One turning vector, and how many steps it has turned:
The counts run from 0 to 175.
[124 145 152 167  79 163  91 104 101 114 172 115 202 136 135 191 172  69
 106 121 119 146 147 138 116 116 140 126 148 171  97 149 121 162 139 125
 104 156 159 162 161 113 131 111 114 128 115  74 166 111 101 129 124 112
 151 164 162 131 144 159 108 104 139 133 136 132  97 114 146 110 180  99
 127 119 156 124 130] => 76
[ 74 154 163 189  99 116  82  75 114 155 148  93 182 156 143 152 133 131
  72 109 128 129 141 134  80 128 160  84 126 141 101 177  76 144 154 138
 123 135 164 147 170 113 125 140 122 149 151 132 149 149 104 137 103 138
 113 117 128 152 149 152 127 101 140 110 106 146 134 162  91 132 139 106
 120 129 157 122 116] => 125
[104 150 146 176 111 149 102 124 119 141 161 141 194 131 105 186 167  97
 108 139 131 128 149 148 133 140 140 118 130 169  76 162  81 144 132 126
 122 144 153 166 159 102 155 122  84 133 109 136 152 105  92 110 105 133
 149 160 153 128 160 168 131 139 124 140 138 125 122 151 129  98 172  82
 125 141 160 108 118] => 158
[ 84 176 156 171  86 135 106  87  99 149 185 127 188 159 134 144 140 122
  86 115 116 149 138 157  90  97 162  90 124 145 100 163  90 140 133 139
 106 159 176 156 159 105 121 107 116 131 144 127 152 130  96 120 106 123
 128 167 126 130 151 128 106  83 132 108  99 114 126 139 119 121 153 114
 137 131 137  97  93] => 134
[145 122 145 163 122 111  87 126 130 157 156  55 190 156 147 172 123 140
 104 104 169  86 132 140  81 144 146 137 141 154 104 181  84 159 171 109
 137 127 152 161 158 129 138 156 147 122 148 133 155 161 115 123 125 106
 115 134 143 139 168 154 160 106 152 119 116 141 120 105  82  79 115  90
 114 100 137 142 147] => 105
[127 145 152 155 101 140 111 128 131 146 181  82 200 159 152 160 125 138
  90 114 145 130 133 154  59 125 151 120 146 138 109 155 106 142 144 107
 109 159 172 154 160 153 173 131 134 126 133 118 163 141 133 152  98 106
 140 153 162  90 160 134 145  88 173 103 106 122 133 101 104 107 170  79
 121 115 158 134 133] => 98
[ 95 107 153 165 130 126  81 122 100 121 194 114 190 128 145 175 147 115
 113 140 140 116 154 161  92 117 162 155 157 183  82 152 108 137 136 167
  90 167 155 149 149 126 147 113 121 142 134 128 141 117 120  95 120 117
 162 147 156 128 164 148 153 100 140 133 144 144  94 135 170 120 152  74
 114 122 156 120 132] => 175
[109 129 150 178 110 106  92 101 129 149 144  81 184 162 146 160 129 146
  82 103 161 111 130 142  63 144 172 106 136 130 103 190  66 138 165 115
 148 131 156 144 167 133 138 151 131 152 152 139 146 156 111 115 119 125
 117 114 133 156 161 159 147 109 156 106 111 137 134 143  87 102 124  92
 113 117 153 142 139] => 115
[122 154 136 182 101 149  95 123 112 147 148  75 187 135 125 197 139  77
 115 130 149 132 164 154  86 142 137 160 133 129  95 163 123 144 148 121
 117 147 143 139 160 139 153 115 121 143 122 122 155  91 119 142 130 100
 151 142 177 125 157 156 150 134 138 118 121 139 121 139 115  91 153  92
  98 109 190 134 146] => 74
[119 171 138 158 138 146 121 120 113 181 191 126 193 163 118 173 114 126
 117 157 150 112 128 157  76 149 163 140 126 153 122 155  86 138 134 123
 106 153 167 148 154 142 172 108  94 103 161 118 126 110 119 132 100 114
 168 194 160 115 180 121 149 113 120 130 128 112 134 125 114  97 167  84
 125 116 135 103 112] => 155
[126 134 150 142 127 101 102 113 100 181 171  74 206 133 123 188 106  99
 126 142 178 101 136 153 104 144 150 162 110 156  92 158 100 146 147 118
  98 138 146 140 153 101 126 115 111 125 159 148 118 118  91  95 143 107
 131 150 139 138 181 113 140 115 106 131 102 126 135 113  90  81 123 111
 106 113 134 111 133] => 38
[105 150 155 166 105 144  96 117 100 152 154 138 190 161  81 195 149 101
  89 141 157 113 114 153 107 146 136 129 114 165  95 190  61 118 124 117
 137 127 140 162 160 109 157 141  93 126 154 126 133 133  88 116 120 143
 138 142 166 139 150 171 131 119 123 121 127 118 121 151 124  91 171  91
 129 142 115 116 119] => 148
[117 131 148 175 121 142 113 120 105 147 154 110 200 105 143 197 160  84
 117 131 143 124 168 143 146 144 158 131 135 168  86 135 102 163 152 129
  94 143 163 180 158  97 124 108 103 116  96 126 156 106  85 112 111 109
 157 170 140 123 177 158 138 134 113 163 119 135 121 133 125 105 135  85
 127 111 165  99 124] => 168
[123 142 161 172 109 112  82  97 115 155 172 121 185 132 130 175 137  83
 118 130 152 130 159 147 100 123 146 145 129 182  89 174  94 151 160 143
 125 158 133 126 163 118 120 127 106 136 125 124 139  99  88  87 151 133
 134 127 143 178 166 154 122 127 121 132 137 152 104 170 121 107 143  93
 108 120 178 114 157] => 59
[ 89 131 146 180  94 107  83 108 132 141 156  88 179 161 133 176 155 138
 106 103 154 113 141 151  76 111 163 129 129 151  90 192  84 137 150 144
 143 147 143 149 153 130 129 144 132 144 141 165 157 144  95 117 128 137
 109 113 142 152 158 162 138 105 162 109 108 145 118 157  93  94 105  88
 112 124 155 151 139] => 116
[127 136 147 156  94 115  95 128 136 126 196 103 193 184 131 170 151 142
 111 106 152 122 140 162  58 103 157 137 136 160  90 172 103 141 134 127
 120 156 157 154 142 147 147 147 144 143 148 147 172 148 117 104 112 112
 126 142 165 117 147 130 149  89 183 108 109 137 105 118 107  96 127  82
 104 119 147 150 130] => 107
[ 88 178 156 173  75 128 102 100 104 145 175 139 194 161 112 174 165 103
  95 124 143 156 139 163  86  97 157 115 116 150  84 173  95 130 117 118
 104 157 172 162 173 115 134 101 121 133 151 138 148 135  87 109 117 124
 123 165 143 122 157 129 106  85 139 120  99 112 113 146 105 100 157 106
 113 149 136 113  95] => 133
[113 153 144 150 123 135  90 101 111 155 183 123 174 183  80 172 146 112
  95 126 163  87 101 155 102 144 150 146 116 159 116 193  59 129 121 128
 121 127 137 159 160 107 132 134 113 104 183 127 126 132  93 115 121 139
 140 157 148 159 145 140 129  86 124 109 121 126 121 134 102  87 146 118
 132 107  87 111 121] => 138
[119 144 140 158  92 126 115  94 114 149 168  61 194 135 141 187 179 100
  96 100 141 122 136 136 114 132 133 117 127 152  74 145  99 160 160 109
 104 132 161 180 148  85 102 128 130 120 121 146 163 147  85 117 113 116
 142 157 133 131 145 140 114 107 145 116  95 137 146  95  86  82 113 105
 142  96 127 126 124] => 111
[124 124 154 139 135 114  92  91  99 188 209 111 192 148 129 153 112 122
  94 150 153  87 104 137  77 151 153 132 132 169 108 144  70 147 155 133
 106 143 140 135 146 105 123 139  99 128 187 111 103 120 108 104 127 135
 160 147 137 165 165 135 128  87 112 103 138 122 118 105 114 107 162 103
 142 116 120 104 139] => 46
[108 162 143 171 118 153  99 121 118 166 150 117 193 160  99 181 142 107
 102 134 159  93 124 144 116 167 145 136 104 138 101 192  60 128 122 116
 138 127 141 159 160 111 162 125  78 123 150 139 135 118  86 136 112 133
 139 160 152 139 165 162 122 127 107 129 113 119 160 144  91  82 158 107
 129 126 125 107 112] => 147
[135 144 147 138 100 127 100 102 109 157 192 118 185 151 101 200 150  95
 109 148 148 103 110 126 100 157 138 146 124 143  99 157  69 131 150  98
 107 145 128 152 147 105 128 139  85 109 164 104 124 120  87 101 135 134
 175 150 153 154 166 148 116 114 125 100 129 118 119 107 116  90 182  98
 155 107 128 103 134] => 55
[122 157 146 164  94 131  97 112 117 149 160  88 193 168 109 188 174 127
  95 115 155 133 114 157  88 137 145 138 100 128  96 168  93 119 140  86
 121 133 163 178 151 111 133 118 133 127 155 145 143 153  85  98 124 115
 127 160 149 115 152 131 122 105 130 103  89 118 130 123  82  72 125 104
 121 102 124 133 123] => 122
[132 142 136 149 101 124 118 101 109 172 172  95 188 139 103 202 156  89
 117 140 148 106 125 125 107 155 144 139 107 150  96 152  71 153 163 104
 108 142 118 148 154  98 115 132  71 113 134 125 141 103  82 102 128 122
 169 156 149 156 173 149 115 120 108 121 115 114 137 113  95  86 163 121
 144  95 144  97 131] => 54
[135 126 143 151 118 142  96 106 108 131 183 107 173 158 131 186 142  88
 118 108 159  92 164 133 107 132 154 157 143 187 111 167  92 177 165 128
 121 135 125 140 167 113 106 129 104 113 132  90 144 106  89 117 158 114
 160 150 147 179 157 152 139 108 116 136 147 145  81 124 130 105 145 120
 119  74 145 118 144] => 70
[136 154 140 153 104 145 109 122 110 164 158  88 187 146 103 215 144  82
 117 146 147 119 141 142  96 172 147 157 122 136 107 156 106 132 151  87
 105 140 124 136 152 130 145 125  97 124 127 120 134  98  98 134 128 107
 176 153 163 132 173 145 135 131 122 121 116 120 126 134  94  82 175 104
 115  88 171 116 134] => 64
[121 140 165 186 102 133  84  96 102 137 166 117 177 131 150 165 136  94
  82 133 118 138 130 137  93 144 160 111 147 152  93 160  97 140 151 132
 109 143 157 132 173 124 139 136 106 144 127  75 140 118 123 119 123 122
 166 132 145 160 166 163 122 105 122 107 149 133 106 159 150 130 199  77
 138 135 165 105 134] => 67
[127 165 138 141 140 146 112 120 124 157 200 137 186 165 101 168 130 121
 120 140 157  90 132 162  88 130 153 152 126 180 118 155  93 155 140 131
 110 147 154 150 142 126 139 107  97  97 155 122 134 112 108 110 119 116
 170 191 150 120 170 125 150  91 116 135 114 120 112 115 108  88 143  98
 118 106 119  97 105] => 154
[100 145 168 179 124 143  87 109 109 151 184 155 197 157 100 162 131 117
  81 146 144 116 116 157 105 127 155 111 127 171  86 187  66 132 115 151
 136 151 161 146 171 117 151 144 107 130 146 113 131 118 108 111 127 138
 136 151 153 146 142 169 122 104 126 129 152 124 113 155 133 100 181  79
 130 155 129 110 119] => 149
[135 154 151 154 143 158 102 111 128 144 187 100 194 171 140 156 133 144
 121 120 153 103 148 164  98 127 165 130 139 183 114 129  96 172 140 132
 104 141 178 164 144 120 121 107 140 102 139 120 160 152 119 100 100  98
 159 187 144 118 169 117 155  90 133 142 109 128 100  98 104  93 131  72
 129 101 118 115 108] => 4
[ 95 123 159 154 137 112  85  84  96 180 199  87 197 135 155 148  91 119
 105 139 156  99 135 141  94 126 158 124 133 176  90 145  93 157 148 166
  88 149 162 130 149  97 112 123 115 122 171 126 115 119 118 114 125 136
 142 157 124 160 160 115 143  78 114 112 125 132 119 111 142 119 131 116
 121 117 131 104 132] => 36
[106 137 157 173 123 144  94  99 113 135 180 153 195 140 120 173 164 109
 101 136 122 121 142 143 128 123 154 113 149 181  84 158  68 145 134 133
 115 153 168 178 158  97 127 122  93 120 116 104 157 130  97 113 111 134
 156 165 141 140 158 161 107 105 121 139 130 132  99 141 150 116 179  82
 149 146 137 101 111] => 159
[ 80 178 142 175 106 139 106  77 104 180 159 103 187 145 150 156 129 120
  89 116 117 122 136 144 104 126 172  76 113 147  96 153  87 164 155 147
 114 132 178 140 177 108 116 118 105 123 157 115 144 130  97 157  94 135
 132 165 119 146 154 131 105  94 117 115 110 120 142 135 103 123 141 117
 133 108 134 101 100] => 135
[105 132 154 147  97 110 102  96 105 161 176 113 189 127 108 188 158  86
 105 125 134 111 136 127 125 116 151 132 113 168  80 165  66 161 150 129
  95 154 136 157 151  79 104 140  75 126 142 136 133 114  75 103 126 153
 150 145 128 155 158 147 109 103 124 120 122 135 138 112 122 111 137 122
 143 129 141  95 131] => 44
[127 135 149 153 106 124  94  95 116 132 201 140 189 154 125 185 145  80
 126 134 148 119 157 147 100 106 162 140 133 189  89 152 105 166 146 136
 103 158 130 133 154 112 108 114 101 130 128 112 137  96  89  85 151 112
 152 150 146 172 155 135 116 100 124 127 132 142  87 137 127 107 142 102
 113 100 172 117 142] => 60
[104 133 165 177  99 104  91 112 113 168 146  92 201 126 131 174 109 128
 102 126 150 131 124 143 100 150 165 117 113 117  82 182  58 119 144 109
 112 140 157 142 172 114 157 150  87 138 156 146 131 143  95 134 111 132
 118 118 142 135 187 153 141 103 114 114 107 104 144 130 102 116 153 117
 118 125 147 106 125] => 32
[106 150 140 166 117 142  96  87 102 171 164 110 181 163 102 182 142 101
  98 116 159  87 121 139 117 150 151 128 105 157 110 172  58 152 135 127
 136 119 149 159 160  97 108 128  98 113 172 134 135 134  79 124 128 142
 139 145 140 169 149 145 126 105  96 123 126 121 144 123  91  82 119 121
 136 101  99 103 117] => 137
